T: rows in several groups, each row roughly a mix of its group's directions:
T (118 x 18):
[[6,23,13,0,9,4,-14,-1,20,-2,11,8,-6,-8,-19,-18,-27,-7],
[1,20,-1,4,9,12,-14,-12,27,16,4,-8,1,1,-9,-2,-32,-8],
[-7,11,-1,-7,-9,6,-2,-13,9,24,-10,-25,9,7,29,9,-14,-10],
[-2,6,-14,25,0,-10,9,-6,1,23,21,14,16,-14,-17,2,4,-14],
[2,19,-1,8,11,3,-4,-11,21,22,13,4,9,-1,-14,2,-30,-13],
[-3,-25,4,-9,-1,-3,4,9,-19,-23,-3,4,-3,14,0,1,26,23],
[-7,-10,15,8,-12,-12,-4,0,-10,-8,9,20,-11,-5,-25,-12,29,-6],
[-2,-9,10,2,8,8,-12,-2,10,-33,-9,5,-19,9,-22,-10,1,20],
[10,1,-9,2,18,4,0,13,8,-35,3,-1,9,1,3,-6,-4,33],
[-8,-5,-3,-8,-10,-20,18,-4,-10,4,-4,-14,28,9,26,15,7,10],
[-1,15,22,9,1,-3,-6,-8,13,-7,5,19,-12,-9,-25,-20,-13,-16],
[-6,-7,8,15,7,32,-9,-12,8,-11,-12,1,-27,11,-9,-16,-1,5],
[-9,0,4,5,1,17,-12,-23,21,11,-18,-11,-19,12,-11,6,-19,-8],
[7,11,1,13,14,-7,-1,-2,16,-11,10,21,-2,-12,-35,-5,-18,-3],
[6,-2,-10,12,22,-6,9,3,0,4,28,19,22,4,-21,5,-6,10],
[-10,-1,-9,0,-14,-6,4,-18,8,17,-25,-22,1,0,15,24,-7,-11],
[-14,-12,15,-4,-1,19,-8,-20,11,8,-17,-10,-18,29,-2,6,-5,-2],
[5,-13,-6,4,-11,1,-1,16,-23,-6,-4,10,-22,-19,-5,-8,29,-10],
[3,-22,-30,16,4,7,11,6,-17,13,3,7,0,-6,-2,18,22,-1],
[-6,-25,12,-16,-11,-1,-11,2,-18,-12,-17,-2,-25,8,-11,2,18,6],
[-5,-4,-10,12,11,9,-5,-22,20,16,-9,-4,-5,10,-22,19,-22,-4],
[1,-14,2,-4,-12,-16,11,15,-24,-19,-1,10,-1,-8,7,-5,32,4],
[15,13,-25,15,4,-7,3,13,-2,-15,0,3,4,-37,-2,-6,-7,6],
[-11,-5,-3,3,7,7,-6,-24,19,20,-6,-12,3,21,-12,20,-20,2],
[-2,-21,0,-15,-2,17,-14,4,-12,-13,-19,-17,-21,13,4,0,7,21],
[-15,-18,12,-8,-11,18,-7,-10,-7,6,-15,-16,-15,24,15,1,16,3],
[5,11,-13,-9,4,-12,13,0,3,17,3,-12,29,1,23,19,-18,1],
[3,10,6,17,10,14,-9,-6,14,1,8,17,-18,-7,-29,-16,-12,-14],
[-9,-8,-15,3,1,-7,8,-17,4,22,-7,-15,20,12,9,31,-8,2],
[5,19,-1,7,-4,-17,14,3,2,20,20,16,17,-16,-1,-2,0,-26],
[8,6,4,-3,18,0,-11,-1,18,9,17,16,-3,4,-33,6,-22,-10],
[-2,-7,-9,16,-5,-15,19,4,-19,12,18,18,16,-9,-4,2,25,-8],
[-11,4,1,-10,-8,0,-3,-14,10,17,-11,-28,13,16,26,15,-11,1],
[6,14,-2,-2,3,-29,15,6,3,9,21,12,31,-8,0,9,-6,-8],
[7,-12,11,-22,0,-6,0,22,-22,-25,3,4,-2,4,9,-9,17,18],
[1,4,16,14,4,0,-3,-4,7,-15,6,25,-16,-7,-32,-19,-1,-8],
[-1,3,-15,6,-11,-3,9,-8,-6,34,-9,-7,0,-14,9,15,-5,-28],
[-4,12,3,5,10,-8,4,-13,19,23,20,5,24,12,-8,11,-19,-8],
[-6,0,15,16,12,12,-6,-8,14,-27,5,10,-5,11,-17,-21,-1,20],
[-13,-10,-5,-2,-9,5,8,-14,0,10,-20,-22,7,18,29,17,4,5],
[4,6,-11,-5,-4,18,-25,1,9,-4,-21,-23,-23,-13,3,-4,-14,5],
[-8,-26,-8,-1,1,4,9,-13,-8,-9,-28,-11,-8,17,2,21,2,16],
[0,4,-9,-15,0,14,-7,-1,5,23,-6,-27,7,12,29,13,-12,1],
[4,-4,-3,7,-5,-14,13,15,-22,1,23,20,11,-13,-4,-10,26,-4],
[2,-21,-6,-4,-7,-3,1,12,-19,-28,-18,-1,-16,-7,1,1,23,15],
[7,-11,-21,3,1,-25,23,5,-12,-6,-9,9,11,-15,-3,26,4,-1],
[9,-19,-6,-7,7,11,-7,10,-10,-27,-21,1,-26,-3,-11,2,1,16],
[6,-1,-10,22,17,-5,12,-1,3,1,19,26,9,-7,-30,2,-5,-2],
[-8,-17,-4,11,-4,28,-15,-10,-5,0,-21,-11,-30,4,-4,-4,7,3],
[-2,1,0,2,6,18,-12,-17,22,-3,-25,-11,-21,7,-6,8,-24,-2],
[11,3,-26,0,-6,-8,12,14,-15,16,-3,-3,7,-25,18,14,5,-15],
[5,-12,-26,3,18,12,11,-2,0,3,-10,-12,10,11,15,26,-11,16],
[14,-2,-8,3,12,18,-16,21,-3,-18,11,10,-18,-13,-16,-18,7,11],
[-2,19,2,1,3,3,-1,-11,15,34,14,-4,15,5,5,3,-21,-19],
[-11,-18,10,6,10,21,-7,-15,9,-13,-11,0,-16,28,-12,0,2,16],
[-12,-5,2,-1,3,20,-2,-19,14,5,-17,-21,-3,27,16,8,-11,11],
[16,15,-17,2,13,-13,12,16,0,0,20,7,28,-16,9,3,-11,4],
[17,15,-19,4,15,-15,6,10,7,-1,11,8,17,-21,-11,9,-23,0],
[4,-10,0,-9,-15,-10,3,21,-28,-6,4,7,-5,-14,8,-7,31,-4],
[-10,12,5,20,2,23,-10,-22,24,16,-1,-7,-7,7,-4,-9,-15,-10],
[15,13,-8,7,8,-14,10,20,-3,-10,24,21,17,-21,-5,-10,4,0],
[6,12,-1,16,14,-9,4,-7,20,-11,6,19,2,-10,-31,-2,-20,-2],
[-14,-19,15,1,-6,-2,-18,-7,-1,-4,10,5,-10,17,-28,-3,24,9],
[7,9,11,-20,0,-9,7,13,-3,-28,-8,-8,10,1,28,-10,-5,17],
[4,16,-1,5,9,-17,14,7,1,4,29,11,35,-4,7,-4,-4,3],
[19,12,-17,-14,8,-16,8,21,-7,-2,8,-4,21,-18,15,8,-14,6],
[17,4,-19,1,2,-23,15,20,-12,-7,7,13,12,-28,-2,8,5,-4],
[5,1,-11,-16,-1,-5,12,7,-9,0,-11,-20,17,3,37,15,-6,10],
[13,-16,-11,-7,8,-4,11,23,-23,-23,3,11,0,-5,3,0,17,17],
[1,-5,-12,-3,-15,-1,0,14,-23,-11,-8,-16,1,-14,26,-9,22,15],
[-5,-20,-11,-14,-2,-9,2,3,-10,-2,-4,-17,16,16,15,21,14,24],
[12,-17,-24,3,25,9,13,8,-6,-15,-5,3,6,5,2,19,-6,23],
[3,18,10,2,8,5,-10,-1,14,21,27,13,3,0,-18,-11,-16,-17],
[-11,3,15,16,-3,7,-15,-16,16,7,6,11,-16,3,-31,-13,1,-13],
[8,-7,-8,0,6,2,5,19,-12,-31,4,-1,7,-4,16,-9,18,28],
[1,16,-14,22,6,-1,4,-15,21,18,1,3,5,-13,-14,8,-22,-16],
[-7,9,-12,21,-5,4,10,-19,10,29,-9,-5,3,-8,7,12,-9,-25],
[0,17,6,-5,2,-7,9,3,4,20,25,-2,33,8,22,-3,-6,-4],
[-2,15,-1,-10,-5,-20,11,-4,9,8,0,-14,31,2,26,14,-13,-1],
[-13,-12,21,-11,-12,19,-16,-4,-6,5,-5,-10,-20,22,7,-11,18,0],
[3,11,-7,-14,1,-1,7,-2,7,4,-13,-24,17,5,32,12,-22,8],
[2,-4,-6,21,-2,21,-9,6,-8,-5,1,12,-26,-17,-13,-20,19,-8],
[3,12,-1,0,18,-11,9,-3,14,4,20,4,32,11,1,9,-23,9],
[-9,-8,0,-6,9,7,-7,-20,17,11,-12,-13,-1,25,-9,21,-23,7],
[-4,-9,2,-17,-15,0,3,10,-22,12,2,-14,8,8,33,1,22,-1],
[-10,-12,12,1,6,11,-14,-19,12,-15,-18,-5,-19,17,-21,1,-13,14],
[1,-14,11,-20,9,-11,-2,6,-4,-29,-2,-3,8,19,-1,5,-1,30],
[-7,-2,-7,1,-16,-22,20,-5,-11,15,-4,-5,21,-4,21,18,14,-11],
[10,5,-2,13,20,-2,1,1,12,-17,8,22,-3,-9,-33,-4,-17,5],
[-15,-1,9,-7,-15,-1,5,-17,-2,27,-8,-17,8,17,23,10,2,-13],
[-9,-2,1,3,-1,17,-11,-22,18,12,-22,-14,-18,11,-9,10,-19,-8],
[-8,-5,5,1,-16,20,-8,3,-14,-6,-10,-16,-14,1,26,-19,23,5],
[4,4,-19,5,-9,-16,18,1,-13,23,-3,-1,12,-20,13,16,0,-21],
[3,-15,-16,-7,-5,-11,17,12,-22,-4,-6,-7,13,-2,25,16,18,10],
[-4,2,-5,26,12,21,-6,-18,19,9,-1,8,-14,2,-25,-3,-14,-7],
[4,-12,9,-3,4,16,-4,16,-19,-22,5,8,-14,4,5,-22,22,15],
[-5,7,13,-14,-12,-27,15,-1,-7,19,11,3,24,5,13,9,4,-16],
[3,-11,-7,8,25,6,1,-6,13,-20,-3,6,1,14,-21,12,-16,25],
[-10,-7,22,3,6,15,-13,-13,12,-16,-3,4,-18,22,-20,-13,-1,10],
[4,1,-4,5,23,-9,12,-1,6,1,26,13,29,13,-12,7,-13,13],
[-9,-2,-1,2,-2,14,-9,-22,17,15,-24,-16,-16,10,-5,14,-19,-9],
[12,-7,-10,6,9,0,-1,18,-8,-35,0,11,-8,-14,-10,-9,11,21],
[14,9,-20,-18,3,-8,1,17,-6,12,7,-16,21,-9,23,13,-10,6],
[1,-13,-9,-12,2,-6,0,-9,7,-3,-31,-9,-14,4,-9,32,-16,-1],
[-4,-12,-2,12,13,12,-1,-19,14,8,-10,9,-17,13,-29,16,-13,-8],
[2,16,0,-3,14,12,-9,-11,26,6,-2,-13,5,9,1,3,-37,5],
[-8,8,-2,-2,-26,-15,4,-6,-2,23,-9,-14,6,-11,21,9,11,-23],
[-3,7,22,2,12,9,-12,-11,21,-17,0,7,-12,12,-21,-15,-21,6],
[-12,2,9,9,2,8,-22,-19,24,13,8,-1,-7,13,-29,-2,-9,-2],
[10,13,-21,0,10,-4,15,0,9,5,-8,-11,20,-8,19,17,-27,4],
[4,2,8,-30,-2,-11,-1,13,-5,-16,-4,-17,13,9,26,2,-5,20],
[-20,-7,28,8,-15,6,-4,-16,-3,4,0,7,-15,15,-7,-17,20,-11],
[-2,5,-15,29,8,5,2,-15,18,15,3,10,-3,-9,-27,7,-11,-13],
[5,-11,7,-15,8,-2,-7,14,-2,-37,-3,0,-3,10,-3,-5,7,31],
[10,0,2,-3,-7,15,7,19,-24,-1,-1,8,-18,-13,20,-20,18,-14],
[13,15,-17,-6,7,-15,12,13,-1,15,15,0,26,-14,13,12,-14,-6],
[-1,6,-10,-9,1,-14,12,-10,6,16,-9,-16,22,5,16,25,-23,-2],
[-2,7,2,-4,13,10,-9,-16,26,0,-12,-14,0,15,-2,11,-33,8]]

which group is each row in? (one row of each group first):
[-10,-9,1,-6,-9,12,2,-2,-9,0,-9,-21,6,17,37,0,15,14] : (8)
[11,25,4,10,5,2,-1,2,11,2,8,15,-7,-22,-15,-17,-21,-21] : (47)
[-11,-9,14,-10,6,8,-9,-18,15,21,1,-5,-2,33,-10,15,-12,-5] : (59)

[-15,6,5,18,-6,27,-15,-16,9,22,9,-12,-4,10,4,-20,4,-4] : (59)
[3,0,24,-14,-9,-11,11,11,-19,-26,-8,10,-6,-3,17,-17,11,-2] : (47)
[-13,-6,-7,11,1,7,-2,-27,16,25,-8,-11,2,16,-10,20,-13,-4] : (59)
[10,-14,-8,-6,16,-6,-10,18,-9,-13,21,14,1,-1,-28,3,8,19] : (47)
[4,10,-9,15,-5,-29,14,2,-1,-1,7,18,13,-27,-17,4,3,-13] : (47)
[18,-4,-32,3,4,7,-5,19,-14,6,-5,-1,-15,-29,-5,7,1,-7] : (8)
[7,7,-15,21,12,-12,13,4,0,5,24,20,20,-16,-18,0,-2,-1] : (59)
[-1,5,5,-15,-9,-16,11,10,-11,-9,2,-11,24,2,36,-1,8,11] : (59)
[-8,-6,-6,34,2,15,4,-11,-3,12,12,17,-8,-3,-22,-12,15,-8] : (59)
[-7,-12,19,-2,0,13,-13,1,0,-27,-2,3,-18,16,-9,-19,16,18] : (8)
[-7,-19,8,-8,4,22,-7,0,-10,-13,-6,-11,-9,25,11,-8,10,25] : (59)
